[138  56 114 106 129 126 139  72 115  78 142 108]  K_911
[147  93 129 116 114 145 168 182 140  36 135 141]  K_573
[129 147  93 129 116 111 145 168 182 140 114 155]  K_997
step -1: [129 116]	[128 115]
step -1: [140]	[139]
then: [ 93 129 116 111 145 168 182]	[140 114]
then: [147  93 129 116 111 145 168 182 140]	[114 155]
gone K_911: [106 142 126  72  78 108 139 114 129 138  56]	[115]

[143 121 104  94 120 142 126 116 140 132  75 170 139 161 112 111 134 154
  69 158 123  82 138 156  58 127 148 166 151 118 129] -> K_201
[106 156 109 154  74 144 131 124 127 112 147 104  78 124 136  95 114 152
 140  76 122 115 118 178 106 132 168 134 149  75 133] -> K_573
[143 121 104  94 120 137 125 116 140 132  75 170 127 161 112 111 134 154
 143 122 123  82 138 156  58 178 148 166 151 118 129] -> K_932
[117 144 107 145  75 149 121 138 140 119 149 113  80 118 135  91 126 136
 145  71 119 141 119 164  96 125 182 129 138  82 133] -> K_893
[143 121 104  94 120 137  49 116 140 132  75 170 139 161 112 111 134 154
 143 158 123  82 138 156  58 178 148 166 151 118 129] -> K_705
[143 121 104  94 120 137  49 116 140 132  75 170 139 161 112 111 134 154
  69 138 123  82 138 156  58 178 148 166 151 118 129] -> K_599
[122 138 135 123 128 139 139 132 135 126 109 130 119 135 130 122 125 117
 119 115 137 127 140 126 125 132 135 124 135 124 121] -> K_997
[114 130 138 137 150 215 122 128 116 152 175 172  77  83 158  82 108 172
  97 144 146 125 127  86  86 116 108 104 109 165 151] -> K_464
gone K_893: [136 129  75 119 138 118  80 117 107 164 149 121 145  71 182 119 149 126
 119 145 113 144  91  96 138 125 135 141  82 133]	[140]
gone K_599: [134  94 116 143 111 170 154  82  69 123 118 132 178 151 139 161 140 138
 166 120 104  49  75 156 112 138 148 121  58 129]	[137]

[134 165  99 171 169 127 167 130 163  89 166 128 174 172 126 135 177 170
 128 136 116 174  81 169 172 131 138 131 169 172 126 145 171 172] = K_201
[161 170 105 186 125 165 168 128 124 157 167 175 168 132 172 167 173 124
 174 118  92 132 168 169 123 184 134 125 131 128 163 110 162 161] = K_887
[161 130  83 177 132 167 124 166 131 151 164 172 169 125 178 174 131 134
 126 156 134 128 131 130 126 184 134 131 138 177 162  80 125 178] = K_464
[161 130  83 177 132 167 124 166 131 151 124 172 169 125 178 174 131 163
 174  85 122 158 121 162 130 163 126 175 163 127 130  99 166 122] = K_573
[161 170 105 186 125 165 168 128 124 157 167 175 168 132 172 127 174 124
 174 118  92 132 168 169 123 184 134 125 131 128 163 110 162 161] = K_932
[161 130  83 177 132 167 124 166 131 151 164 172 169 125 178 174 131 121
 173 134  96 127 151 131 169 170 173 122 136 129 169 122 126 127] = K_893
[162 125 119 183 128 172 130 165 132 149 175 176 131 132 169 126 130 123
 177 114  96 137 170 167 128 192 138 125 132 133 175 112 125 169] = K_288
step -1: [80]	[79]
gone K_464: [177 156 131 125 134 161 167 128 134 172 131  83 162 178 126 125 177 184
 130 132 138 131 151 169 124 178 166 134 174 126 131 130 164]	[80]
q: [161 130  83 177 132 167 124 166 131 151 164 172 169 125 178 174 131 121
 173 134  96 127 151 131 169 170 173 122 136 129 169 122 126 127]	K_893
q: [162 125 119 183 128 172 130 165 132 149 175 176 131 132 169 126 130 123
 177 114  96 137 170 167 128 192 138 125 132 133 175 112 125 169]	K_288
q: [161 170 105 186 125 165 168 128 124 157 167 175 168 132 172 167 173 124
 174 118  92 132 168 169 123 184 134 125 131 128 163 110 162 161]	K_887

[136  62 173 101 111 134 125  93 107 127 149 150  29 127] -> K_678
[ 92 128 126 156  68 112 122  91 140 149 158  83 107 116] -> K_288
[171 132 204 111  85  76 121 151 140 102 107 169 100 148] -> K_464
[204 111  83 130 175 118 148 142 127 130 118 112 173 148] -> K_599
[117 112 198 156  77 127 121 162 114 111 141  90 179 101] -> K_932
[136  62 173 101 111 134 125  93 107 127 149 150  90 127] -> K_887
[171 132 204 111  85  76 121 151 140 102 107 169 100  90] -> K_573
q: [204 111  83 130 175 118 148 142 127 130 118 112 173 148]	K_599
q: [ 92 128 126 156  68 112 122  91 140 149 158  83 107 116]	K_288
q: [171 132 204 111  85  76 121 151 140 102 107 169 100 148]	K_464

[ 72 137 118 146 128  78  67  85 127 135]  K_288
[144  84 136 114  81 190 166 159 158 141]  K_599
[208 175  85 176 157 115 199 103  84 122]  K_573
[128 111 198  26  96 109 116 173 143 102]  K_911
gone K_288: [137  85 146  67  78 128  72 135 118]	[127]
step -1: [114]	[113]
then: [ 96 109 116 173]	[143 102]

[132 128 131 123 126 128 132 128 125 129 131 129 122 122 128 128 133 134
 124 131 131 130 120 124 130 133 133 136 131 131 123 127 125 125 129 132
 128 124 127 127 127 128 126 129 127 130 126 129 131 128 130 129 130 127
 130 125 126 124 127 125 125 129 128] -> K_893
[133 127 132 122 124 126 132 128 124 130 131 128 120 120 127 127 134 132
 123 132 133 128 117 121 131 134 136 138 132 132 122 126 124 125 132 134
 129 124 125 128 128 135 126 129 127 130 124 129 131 125 130 129 131 127
 129 125 125 124 127 125 126 124 128] -> K_201
[153 126 151  91 116 122 155 133 106 137 152 131  82  79 131 126 165 152
  98 147 155 139  60  91 143 165 175 187 150 156  94 118 100 107 152 163
 130  98 125 115 126 132 115 136 123 143 110 141 149 117 139 138 143 120
 137 110 115 102 121 107 114 110 128] -> K_464
[154 156 119 124 164 101 108 109 131 158 108  99  73 118  86 119 147 119
 102 139 122 133 117 144  93 109 145 127 116 152 144 109 137 182  98 114
 138 113 109 145 142  89 172 178 123 134 118 119 147 130 181 123 154 153
 125 132 180 170 115 137  96 139 137] -> K_932
[164 177 112 122 192  81  93  95 132 180  92  77  31 112  54 114 161 113
  82 148 117 131 108 155  67  96 158 128 107 168 155  91 147 221  77 105
 146 100  93 158 154  59 205 215 105 138 109 112 162 133 220 119 175 170
 122 135 219 201 106 143  73 147 143] -> K_599
[130 124 128 128 132 126 126 126 128 131 126 125 123 127 124 127 130 127
 126 129 127 128 126 130 125 127 129 128 127 130 129 126 129 133 125 127
 129 126 128 129 129 124 132 132 127 129 127 126 130 127 134 127 131 131
 128 129 133 132 127 129 125 129 129] -> K_705
[132 128 132 121 126 127 133 129 125 132 131 129 119 121 130 127 134 132
 123 131 132 129 117 123 130 133 135 137 133 133 123 126 124 124 130 133
 132 123 127 126 127 128 126 129 127 130 126 130 131 127 129 130 130 127
 129 126 126 124 126 124 126 125 128] -> K_887
[143 148 122 125 126 110 115 115 130 149 114 108  89 121  99 122 141 122
 110 136 124 134 121 140 103 115 139 128 120 145 138 114 135 166 108 119
 135 116 114 140 138  99 158 163 119 132 121 121 141 131 165 124 147 145
 126 131 165 157 119 134 106 137 134] -> K_288
[140 143 123 126 151 113 117 117 130 144 117 111  97 123 104 123 139 130
 115 134 125 128 122 136 109 118 138 128 122 141 137 117 134 157 112 121
 133 119 116 137 136 106 151 155 121 131 123 123 139 127 157 125 143 141
 126 130 157 151 121 133 111 133 133] -> K_997
[139 127 137 112 123 125 142 129 119 132 138 119 108 106 129 127 145 139
 115 137 141 135  98 112 134 145 149 154 137 141 113 124 115 119 139 144
 129 114 127 122 128 128 123 132 126 135 120 133 135 123 133 133 135 125
 131 121 121 116 124 119 122 119 128] -> K_678
[140 143 123 126 151 113 117 117 130 144 117 111  97 123 104 123 138 130
 115 134 125 128 122 136 109 118 138 128 122 141 137 117 134 157 112 121
 133 119 116 137 136 106 151 155 121 131 123 123 139 127 157 125 143 121
 126 130 157 151 121 133 111 133 133] -> K_911
[129 128 129 125 127 128 130 128 127 128 130 128 126 125 127 127 130 130
 126 129 130 129 125 126 129 129 129 131 128 130 127 127 126 126 129 130
 128 126 128 127 127 128 128 129 128 129 127 129 129 127 129 128 129 128
 128 127 127 127 128 127 128 127 128] -> K_573
gone K_464: [133 155 126 141 106 117 110  98 143 165 137 110 153 150 114 137 125 131
 138 139 152 143 143  98 115 151 115  91 120  94  79 122 102 110 136 115
  82 132 107 147 155 152 131 156 126 121 175 128 107 187 100 116 118  91
 130 149 163 139 152 126  60 165]	[123]
gone K_599: [131 221  67  96 122 168 112 205 122 143  82 114 143 155 220 170  77 106
 117 112 108 201 162 158 113 155  77 133 109  95  54  59  91  73  31 147
 177  81 147 112 180  92 105 105 175 119 192  93 135 138 158 161 219 215
 164 132 148  93 146 128 107 154]	[100]
q: [140 143 123 126 151 113 117 117 130 144 117 111  97 123 104 123 138 130
 115 134 125 128 122 136 109 118 138 128 122 141 137 117 134 157 112 121
 133 119 116 137 136 106 151 155 121 131 123 123 139 127 157 125 143 121
 126 130 157 151 121 133 111 133 133]	K_911
gone K_464: [128 122 114 187 110 152 155 131 175  60 152  98 139 138 117  91 123 143
 126 110 118  98 126 149 165 115 115 141 106 102 132 121 125 153 100  94
 115 136 120 131  79 163 137 165 110 147 150 139  91 143 137 152 107 107
 116  82 126 143 130 151 156 155]	[133]

[172 135 119 154 153 163 145 106  27 131 144 131 128 131 157  81 140 133
 160 115 162 138 120 125 117  73 146  73 150 147 168 112 150  80 132] : K_288
[172 135 119 154 153 163 145 106  27 131 144 131 141 131 157  81 140 146
 160 115 162 138 120 125 117  73 146 154 150 147 168 112 150 149 161] : K_678
[159 128 121 142 165  72 140 116 153 129 155 112 125 121 120  89 133 114
 133 115 126 120 120  96 143 120 135 132 101 153  74 103 119  80 132] : K_201
q: [172 135 119 154 153 163 145 106  27 131 144 131 141 131 157  81 140 146
 160 115 162 138 120 125 117  73 146 154 150 147 168 112 150 149 161]	K_678
step -1: [168 112 150  80]	[167 111 149  79]
q: [172 135 119 154 153 163 145 106  27 131 144 131 128 131 157  81 140 133
 160 115 162 138 120 125 117  73 146  73 150 147 168 112 150  80 132]	K_288
gone K_288: [106 146  73 131 162 172 154  73 150 140 117 150 112 160 168  80 133 163
 138 131 144 157  81 128 135 131 120  27 153 125 145 115 147 119]	[132]

[103  61 117 159  90 138 173 125 100 125 115 152 124 158 102 114 139 148
 171 107 141 100  78  94 136 124 120 128 147 155 166 168  81 108  93 133
 122 112 135 145 111 156 106 114 114 150 174 113 132  95 153 103  66 133] : K_678
[157 140 212 123 160 115 138 121 158 122 199  68 131 152 168 103 140  97
 160  96 139 164 131 167 106 133 130 118 100 148 110 137 109 112  89 138
 119 141 158 145 111 118  95 131 140 158 134 133 134 142 106 103 127 137] : K_997
[103  61 117 159  90 138 173 125 166 125 115 152 124 158 102 114 139  99
 171 107 141 100 150  94 105 124 120 128 147 155 166 168  81 108 166 133
 122 112 135 145 111 156 106 111 114 150 174 113 132 135 153 103  66  96] : K_705
then: [103 140  97 160  96 139 164 131 167]	[106 133]
q: [103  61 117 159  90 138 173 125 166 125 115 152 124 158 102 114 139  99
 171 107 141 100 150  94 105 124 120 128 147 155 166 168  81 108 166 133
 122 112 135 145 111 156 106 111 114 150 174 113 132 135 153 103  66  96]	K_705
q: [157 140 212 123 160 115 138 121 158 122 199  68 131 152 168 103 140  97
 160  96 139 164 131 167 106 133 130 118 100 148 110 137 109 112  89 138
 119 141 158 145 111 118  95 131 140 158 134 133 134 142 106 103 127 137]	K_997
q: [103  61 117 159  90 138 173 125 100 125 115 152 124 158 102 114 139 148
 171 107 141 100  78  94 136 124 120 128 147 155 166 168  81 108  93 133
 122 112 135 145 111 156 106 114 114 150 174 113 132  95 153 103  66 133]	K_678
step +1: [136 124]	[137 125]

[ 88 120 118 130 134 118 128 151 121 128 117 136 117 125 130 144 133 124
 135 123 130 144 136 123] = K_573
[173 113 128 132 131 125 130 143 142 120 146 131 122  98 136 120 116 139
 143 112 107 132 131 132] = K_201
[127 140 134 145 129 113 130 145 169 136 163 111 131 123  93 128 138 110
 146 117 150 139 205 121] = K_997
[126 129 125 153 126 132 118 110 134 115 111 133 133 174 144 116 133 114
 110 124 103 134  98 136] = K_893
[149 136 127 114 123 123 126 128 130 117 136 117 128 144 121 125 125 110
 122 119  99 137 198 149] = K_678
[149 139 138 116 154 122 126 121 144 129 102 132 131 159 131 123 116 130
 155 127 135 129 109 153] = K_705
[154 148 119 131 135 131 131 127 113 133 135 134 126  94 142 128 132 124
 138 128 123 142 118 152] = K_288
[104 110 136 121 137 133 124 144 117 142 130 131 130 150 118 126 137 119
 137 126  95 133 164 175] = K_932
[136 122 131 142 137 130 121 127 114 131 125 136 130 159 126 136 129 128
 135 128 138 129 166 124] = K_911
[126 135 131 103 123 133 134 121 112 134 113 123 124 118 144 127 122 132
 122 130 153 125 131 141] = K_599
step +1: [146 117]	[147 118]
then: [136 121]	[137 133]
step -1: [124 118 144 127]	[123 117 143 126]
then: [130 117 136 117 128 144 121 125]	[125 110]
step +1: [126 129 125]	[127 130 126]
then: [131 103 123 133 134 121]	[112 134]

[127 105 142 115 119 141 127 115 118 134 124 105 110 142 128 117 132 143
 138 118 135 148  99 123 136 116 123 155 146 113 131 122 131 121 123 114
 151 134] : K_887
[139 161 109 147 140 113 118 136 127 112 133 177 159 107 112 152 102 104
 100 139 128 104 160 134 108 148 128  94 127 118 130 143 124 123 137 149
 137 135] : K_911
[104  87 116 161 160 145 139  94  74 125  73 121  62 120 114 127 139 160
 117 110 152 149 176 129 124 122 161 130 120 166 120  94 142 142  90  79
  94 134] : K_464
[152 186  87 156 142  95 129 141 137 106 140 185 186  85 104 166  91  88
  80 149 128  79 182 135 103 159 145  62  74 178 115 136 105 146 145 151
  89  93] : K_893
[124 123 119 129 131 128 128 124 122 124 128 133 120 128 130 126 130 135
 123 124 127 130 132 124 125 122 133 124 125 133 127 127 132 129 124 131
 124 135] : K_705
[139 161 109 147 140 113 118 136 127 112 133 177 159 107 112 152 102 104
 100 139 128 104 160 134 108 148 141  94 127 118 130 143 124 123 137 149
 137 135] : K_201
then: [127 105 142 115 119 141 127 115 118]	[134 124]
gone K_464: [ 87 161  94  94 161 145 110 104 129 130 114 120 121 166 142 120 125 139
 160 142 149 117 124 139  74 120 127  79  90  62 152  94 134 122 160 176
  73]	[116]
q: [139 161 109 147 140 113 118 136 127 112 133 177 159 107 112 152 102 104
 100 139 128 104 160 134 108 148 128  94 127 118 130 143 124 123 137 149
 137 135]	K_911

[134  95 143 165 174 199 137 157 132  99  98 102 152 123 174  83 132 175
  90 134 180  45 156 148 121 168  94 132 151 137 148 108 121  77 187 117
 132 142 152 136 128 128 128 128 139 200 163 165 104 125  60 109 134 154
  91 102 135 127 128 128] = K_887
[134  95 143 165 174 199 137 128 132  99  98 102 152 123 174  83 132 175
  90 134 154  45 156 148 121 168  94 132 151 137 148 108 121  77 181 117
 132 142 152 136 128 199 200 128 139 200 163 165  92 123 104 134 128 134
 105 134 136  73 180  89] = K_573
[123 101  71 151 128 180 150 105 137  37 201 199 144  62 160 118 128 127
 158 154 148 105 132 169 207 132 160 148  91 131 173 128 129 134 158  68
 162  90 118 158  84 159 123 142 128 149 183  92 102 134  54 120 131 160
  91 128 152 147  85  98] = K_893
q: [134  95 143 165 174 199 137 128 132  99  98 102 152 123 174  83 132 175
  90 134 154  45 156 148 121 168  94 132 151 137 148 108 121  77 181 117
 132 142 152 136 128 199 200 128 139 200 163 165  92 123 104 134 128 134
 105 134 136  73 180  89]	K_573
step -1: [148]	[147]
gone K_893: [160 128 158  91 144  71 123 134 201 134  54 158 105 199 151 150 162  68
 118 118 159 152  62 131 183 160  98 158 128 127 137 147 128 154 123 128
 128 148  90 169 173 142 207 129 149 105 120  37 160  84 131  91 132 132
 102  85 180 148  92]	[101]
gone K_893: [148 149 129 160 118  37 102  62 158 128 131 120 132  71 169 160  98 134
  91 151 162 105 134 101 154 105  84 144  54 160 127 123 199 123  91 118
  68 159 158 137 158 201 131 183 180 152  85 128 147 142 128 128 148 173
 132 128  90 207  92]	[150]
q: [123 101  71 151 128 180 150 105 137  37 201 199 144  62 160 118 128 127
 158 154 148 105 132 169 207 132 160 148  91 131 173 128 129 134 158  68
 162  90 118 158  84 159 123 142 128 149 183  92 102 134  54 120 131 160
  91 128 152 147  85  98]	K_893
gone K_893: [ 91 201  71 132 149  68 134 151 128 123 129 128 128  92  54 152  84  85
 134 160 162 158 158 183  90 128 118 160 154 144 118 102 131 148 147  91
 207 180 105 131 173 132 123  62 199 105 159 127 101 150 169  98 160 128
 137 120 148  37 158]	[142]

[138 173 187 156 101 107 129  77 167 139 142 162  67  97  34 181 125 195
 123 116 150 136 163 131  94 189 172 172 165 122 112  59 121 172] = K_911
[125 137 113 122 149 126 104 118 138 132 148 113  95 155 126 126 102 126
 142 110 131 140 125 110 127 116 118 204 103 144 132 144 124 133] = K_288
[116 142 130 119 150 135 120 125 156 130 149 114  96 143 124 125 115 132
 144 111 146 139 122 114 124 116 111 135  99 133 142 140 124 131] = K_201
[121 148 116 108 139 129 117 134 144 128 155 117 105 151 115 135 114 119
 137  94 145 140 127 114 132 124 116 154  92 136 128 123 124 135] = K_893
[124 143 146 163 119 150 117 127 134 105 122 123 101  97  99 114 105 136
 189  92 141 137 133 129 154 140 144 131 171 123 113 119 100 204] = K_932
[138 173 187 156 101 107 129  77 167 139 142 162  67  97  34 181 125 195
 123 116 150 136 163 131  94 189 172 114 158 205 139  95 135 144] = K_678
[125 139 120 117 147 124 114 127 138 126 143 112  97 148 110 115 119 123
 133  98 143 135 120 112 138 104 112 141  94 145 128 140 121 144] = K_997
then: [171 123]	[113 119]
q: [124 143 146 163 119 150 117 127 134 105 122 123 101  97  99 114 105 136
 189  92 141 137 133 129 154 140 144 131 171 123 113 119 100 204]	K_932
gone K_201: [133 125 116 125 140 143 130 130 111 149 131 146 144 119 120 114 150 135
 132 156 111  96  99 124 124 139 114 124 116 135 142 142 115]	[122]
step +1: [128 155 117]	[129 156 118]

[139 109 138 172 139]  K_997
[130 139  30  98 153]  K_932
[ 74 186 124  84 158]  K_573
[138 109  66 172 139]  K_288
[ 93 131 147 103 158]  K_887
[ 93 131 139 103 118]  K_201
[134 174 214 170 105]  K_599
common K_288 K_932: 	[139]
then: [130 139]	[30 98]
step +1: [138 109]	[139 110]
common K_288 K_201: 	[139]

[115 137  82 120 141 191  74]  K_911
[132 179 149 108  91  62 116]  K_705
[ 73  40 111 184 125  68 150]  K_573
[117 120 117 117 139 164 144]  K_464
[140 116 151  41  78 117 169]  K_887
[183 130 141 137 150 195 124]  K_678
[152 117 117 120 155 148  97]  K_599
step -1: [151  41  78 117]	[150  40  77 116]
common K_887 K_705: 	[116]
step -1: [120 117]	[119 116]
q: [140 116 151  41  78 117 169]	K_887
step +1: [120]	[121]
then: [117 117 120]	[155 148]

[129 145 116 159  79] : K_887
[128 142 130 113 125] : K_893
[167 189 121  88  99] : K_678
[138 149 123 171  70] : K_201
[187  54 152 144 181] : K_599
[129 202 131 127  66] : K_911
common K_887 K_911: 	[129]
gone K_893: [125 142 113 128]	[130]

[ 66  91 141 198  40 150]  K_599
[122  55 140 156 142 193]  K_678
[158 214 113 198  40 150]  K_911
[113 160 214 152 116 166]  K_573
step +1: [198]	[199]
then: [113 160 214]	[152 116]
gone K_599: [ 91  40 198 141  66]	[150]
step +1: [214 152]	[215 153]
then: [160 214]	[152 116]
step -1: [198]	[197]
step -1: [152]	[151]

[139 140 148 126 114 126 139 139 138 147 138 114 122 138 116 124 128 126
 115 127 115 115 113 124 139 113 117 147 126 115 115 143 117 116 128 123
 123 123 128 146 126 148 146 146 116] = K_893
[ 75  77  55 144 182 144  93  77  75  44  78 169 150  72 164 141 145 141
 167 139 167 167 168 136  74 167 164  36 134 192 202  77 163 197 143 127
 154 127 145  53 141  47  53  44 168] = K_201
[ 75  77  55 144 182 144  93  77  75  44  78 169 150  72 164 141 145 141
 167 139 167 167 111 136  74 167 164  36 134 192 202  77 163 197 111 147
 125 147 114 128 120 126 130 128 140] = K_678
[113 115 109 132 159 135 125 113 111 101 110 162 149 111 159 133 133 133
 163 134 162 163 160 137 116 157 160  97 128 170 175 110 156 172 136 127
 153 127 133 100 136 104  98  98 150] = K_573
[171 169 180 122  98 125 163 167 171 190 167  95 114 174 104 125 119 124
  94 118  98  94  96 122 176  99 103 194 122  82  74 161 107  77 125 126
 111 126 119 174 120 186 170 186 109] = K_932
[119 122 115 159  91 162 109 119 116 115 117  94  95 116  99 159 151 159
  94 147  96  94  94 107 116  94 101 117 144  88  89 129  99  89 161 104
 113 104 151 123 151 115 124 122  94] = K_997
[ 95  97  89 124 169 124 101  96  93  83  95 172 153  93 168 126 125 125
 171 125 169 171 172 144  93 171 165  81 127 176 180  99 168 179 125 135
 153 135 125  90 125  85  91  84 160] = K_288
[104 104 117 132 148 132 114 105 105 111 106 147 149 104 143 133 130 133
 146 133 144 146 148 136 104 149 140 110 134 159 159 107 145 157 128 134
 137 134 130 108 133 114 109 107 142] = K_705
then: [ 96 122]	[176  99]
q: [119 122 115 159  91 162 109 119 116 115 117  94  95 116  99 159 151 159
  94 147  96  94  94 107 116  94 101 117 144  88  89 129  99  89 161 104
 113 104 151 123 151 115 124 122  94]	K_997
gone K_932: [111  98 126  74 163 114  77 122 167 125 186 109 119 194 171  82 190 171
 120 126 118  94 122 125 169 180 167 119 174  95  98  96 170 186 103 122
 176 124 107  99 174  94 104 125]	[161]
q: [ 75  77  55 144 182 144  93  77  75  44  78 169 150  72 164 141 145 141
 167 139 167 167 111 136  74 167 164  36 134 192 202  77 163 197 111 147
 125 147 114 128 120 126 130 128 140]	K_678

